rotation steps, each row followed by its count of steps:
The counts run from 0 to 623.
[ 19 -16 -11   7 -10   8 -18   3   2  17   2 -11 -14 -13  21 -20   3  14
  -4  11  27   2 -35  -3   7 -42 -29   2  -9 -26 -10 -14  15 -22  18  24
   5  12  14  20  -3 -17  -3  -8   1  15] : 333
[-27  17  16  26 -13  28  -5 -15  23   2 -27 -31   1 -16   1  19 -21 -11
 -17   9 -28 -14   0  -1  -6   5 -26  -9   4 -16  -1  21   0  -3  -8  -2
   7 -21   2   3 -23  17   1  10  -5  13] : 554
[ -2  -8  11  25 -19  18   3  11  -9  24   0  -6  -2  16   7 -15   2 -10
 -29   0  -7 -12  -9  17   8 -29 -36 -12 -24 -23   9  -4   8   0   3  17
 -18  -5 -14  25  -8  12 -25 -12 -26  25] : 455
[-27   3   4   0 -23  15 -11   4   0  13  21 -20  -5 -13  -2 -16 -14   6
  -9  31   4 -11  -2 -18  -8   7   6  -7  47 -13 -10   2  -3  -4 -30  13
  12  18 -21  42 -22   8  -3 -13  -6   5] : 273
[ -3 -20  10   1 -13  22   4   0 -13  21   6  33  -4 -15  10 -19  32   3
  -9   4   5   0  -6  -2 -13  -8   1 -10 -11 -33  23   2   5 -15 -38  13
 -28   9   2  35  -4 -14   3  -2  -6  34] : 577
[-11  -4 -13  13 -11  22 -13   9   7   9   8 -31   5  18   6  -4 -12   1
   1  23  13  -4 -28  -7  -1 -36 -34  -8  -8 -33 -27 -21  16 -10   7   8
   8  23  -1  15 -11   2   1 -20  10   7] : 347
[ 24  13   0 -16   4 -14  -2  -6 -14  27   2  39  -2 -18   0 -11  26 -20
   5  25  37 -21 -32 -11 -14 -18  -8  22 -10 -12 -16  -4  12  10 -22 -13
  -3   5  15 -11 -10   6  15  -2  -1   5] : 478
[ 10  -9  19 -14   1   0  19   4  21  27 -15  18  -4 -21 -11  10   2 -32
   0  11 -33 -14  30  -2 -23   6  18  -8  -7 -14 -11   2 -15  18   4 -12
  -5 -22 -22   0 -28   4 -13 -12  17  22] : 11
[  1   7   1  22   3  -5  -8  10 -11  17 -11  -7   4  -9   6  -8 -30 -21
 -20   7 -20   4   2   2  16  10 -13   2  17  28  15  28  -4  20 -11 -15
  20 -27  13  -4 -37  23 -19  -7 -25   3] : 164
[ 30 -17 -13  -5  -2  -2   9  29  24  27 -14  19   1  -5   1  -9   5 -24
  -4   2  -9  18   7  -5   8 -35   8   4 -22 -17   2  17  11  21  13 -15
  -8 -19  14   4 -35  11  -3 -30   2  14] : 237
[ 29  -3   9 -32   9  -2  10  -4  30  35  -2  30   4 -40  -8 -11  17  -7
  11  34  27 -11  -7 -13  -5 -19   5   6  -4 -16 -17 -13  11  -7  -1   7
  -2  29  -9   3 -13  -1  -2 -17  26  12] : 492
[ 15 -10  -1   8  20   6 -14 -30   2  24 -32  19   0 -28  10  -7  -8  -3
   5   6  -5 -12 -12  16  -6 -14 -29   3 -13 -13 -19  27  -4 -15 -15   0
  -9  11  40 -13  -8   2   0   5  13  16] : 208
[  3  -2 -10   0 -17  12   0  10  31  12   8  -2   3 -19 -19   2  17   4
  -8  14   9  13 -26   0   1 -37 -22 -13 -22 -17 -13  -6  24 -18  16  15
  -9  23   3   1 -17  -6   7   2  18  24] : 340
[  6   6  -4  -5  15  -2 -12 -10  -4  22 -23  -1  15  -3   0  19 -14 -27
  23  22 -16 -17   2   1 -34   5  16  -7 -15 -10 -32 -18 -23  15  12 -18
  27  10  -6 -19  -6  -5   5   7  32 -13] : 494
[ 14   8  11 -31 -15 -15   9  10  -2  20  18  41 -14 -40 -25 -12  30 -10
  -6  25  19 -21  -6 -16 -17   6  23  12   8   8   3 -17  -9  14 -12   4
  10   6 -20   7 -12  -4   2  -4  12  15] : 385
[  5   7 -19 -15  12  -9  -2   2  -1  17 -12   9  15  -8 -12  17  -8 -37
   5  11 -29  -8  23  13 -20  21  28 -13 -17  30   9   0 -34  26  16  -8
  24   7 -23 -16  -9  -9  -5  18  15  -4] : 24
[-17   3  -2 -15 -21   5  11  25   9   7  18 -22  -2  -5 -21   9  -7 -12
 -21  13 -12 -15   9   4 -11   0  -2 -19 -16  -2 -12 -33  -5  19  22  11
  10  19 -50  -1 -19  -2 -23  -1  11  17] : 262
[ -6  19  18  17 -22  28  -6  -7   3  -3 -11   6   8 -17  -6  33  14 -25
  -4   9 -22  -3  -9  -1 -13  18   8 -15 -16  -4  28   5 -19  11 -22 -13
   8 -30   4  -2  -7  -8  19  27 -12  15] : 191
[ 12  -9 -12 -17 -18   5 -20  22   5   7   9 -22  -9  -2   4  -7  -5   4
  13  19  12   7  -8 -27 -27 -24  14   4  14 -29  -9 -36  -2  -2  14   1
  38 -16  -7  19 -14 -17  19 -18  23   0] : 617
[-18  -8   3  13 -22  26  -7   1 -18   3  -3  10  15   6  14   5  15  -2
   0   1 -17  -2  -8  -1 -24   4  10 -15 -19 -35  28   1 -18  -9 -34   5
  -7  -6   0  27  -4 -14   9   6 -10  21] : 576
[ 26 -19 -17  -2  29 -23  -8  -2 -18  46  -9  17   8  13  18 -21 -15 -18
  -2  14  -2 -13   2  25  -7 -18  -2  -3 -17  -4 -17 -15 -12  10   8   4
  10  20 -15   4  -7  -3 -23 -20   6  -7] : 123
[-19 -14   0  16 -17   4   0  19 -36   1  11   7 -10 -16  -5 -24  -4 -15
 -38 -18 -22  -2  13  18   4  11  -6  -6   3  23  33  21  -9  17  -8  12
   5  -6   1  23 -27   8 -20   1 -33  22] : 171
[ 22   8   0   3  -9  13  -8  -6  27  17  -9  13 -12 -47   7 -11   0  10
 -10  24  11  23   3 -26  16 -14  10  -6  27   1  23  27   4  -9  -3   6
   1  -6  13  18 -26 -13   4 -18  -1  17] : 418
[ 33 -19 -14   0   3  -7   0   7   4  40  -8  -5  -5  15  18 -16 -18 -12
  -8   9   6   8  20   1  10 -25   4 -14  -1  -8  -3 -12  -7  10  27   3
  16  -3 -21  22 -26  -6 -32 -37  -3   6] : 137
[-29  14   4  18  -7  20 -21  -8  -1  -3 -16 -21   7 -28 -12  21 -13 -15
 -14  15 -15 -16 -18  12 -12  12 -33 -11   2   8  -8  11  -5   3  -6  -8
  17  -2  24 -23 -20  18  10  24  -4   2] : 553
[ 23 -12  -4  -7   5  -9  -3  -2   9  15 -27  15 -12 -38  -9   6  -6 -12
 -15  -1 -28   5  20  15  -1   3  -1  -7 -14  37  27   6 -18  12  36   1
  14  -2   7  -9 -17 -15 -22  15   8  17] : 415
[  8   5  -7 -12  12  -3 -11 -14  -5  27   2  33  11 -17 -10  -4  26 -14
   5  23  17 -16 -37   4 -11 -17 -16   2 -18   1 -21  12   6   4 -33  -2
 -10  26  16 -15  -7  15  12  10   8  12] : 101
[ 20 -12 -24 -13  -8 -18  10  31 -12  26  21  13  -2   3   0 -28  12 -18
 -15  -2  12  14   6   1  15 -25  14   1 -22  12  17 -10   4  26  17   1
   6   2 -17  10 -26   0 -26 -20  -7  12] : 622
[  4  -8  17  -1  -7  24  -3 -13  24  16 -29  23 -16 -39   3  -1  17   7
  10  12   0  -5 -14  -4 -20 -18 -13   2  -4 -30  -3  18   2 -32 -17   5
 -17   5  27   0  -7 -14  17  -3  24  36] : 207
[-21  -2  10  32 -13  34  -4   1  -2   9 -26 -25   3  11  18   6 -23 -10
 -16   6 -20  -7  -6   2   0 -16 -35 -18  -2 -35   5   6  -4  -3 -11   5
  -6 -23   2  23 -14  18  -8  -5 -15  15] : 77
[-34   2  -6  29  -6  23 -29  -9 -16  -6 -25 -37   6   2   3  14 -23  -7
 -11  11 -19 -19 -16  13 -14  -5 -38  -1  -4 -10 -12   4 -10  -5  -8  -3
  15  -5  21  -3 -16  13  10  14  -8   6] : 76
[-15 -26 -40   0  -3  11  -6  23  -4  11   1 -29  24  21  -2 -11 -29 -11
   3   3 -23  17  16   7 -17  -9   5 -21  -6 -10 -11  -6 -11   4   4   0
  20  27 -20  15 -16   3 -10 -15  14   3] : 620
[  4  14  19  -5 -20  15 -10 -24  13   4 -14   3 -16 -45  11  19   1   6
   8  35   9  -8 -12 -28 -17   9   8  -4  24  -7  18  -3 -11 -13  -7   9
  16 -15   1  16  -3 -26  25  10  13  11] : 299
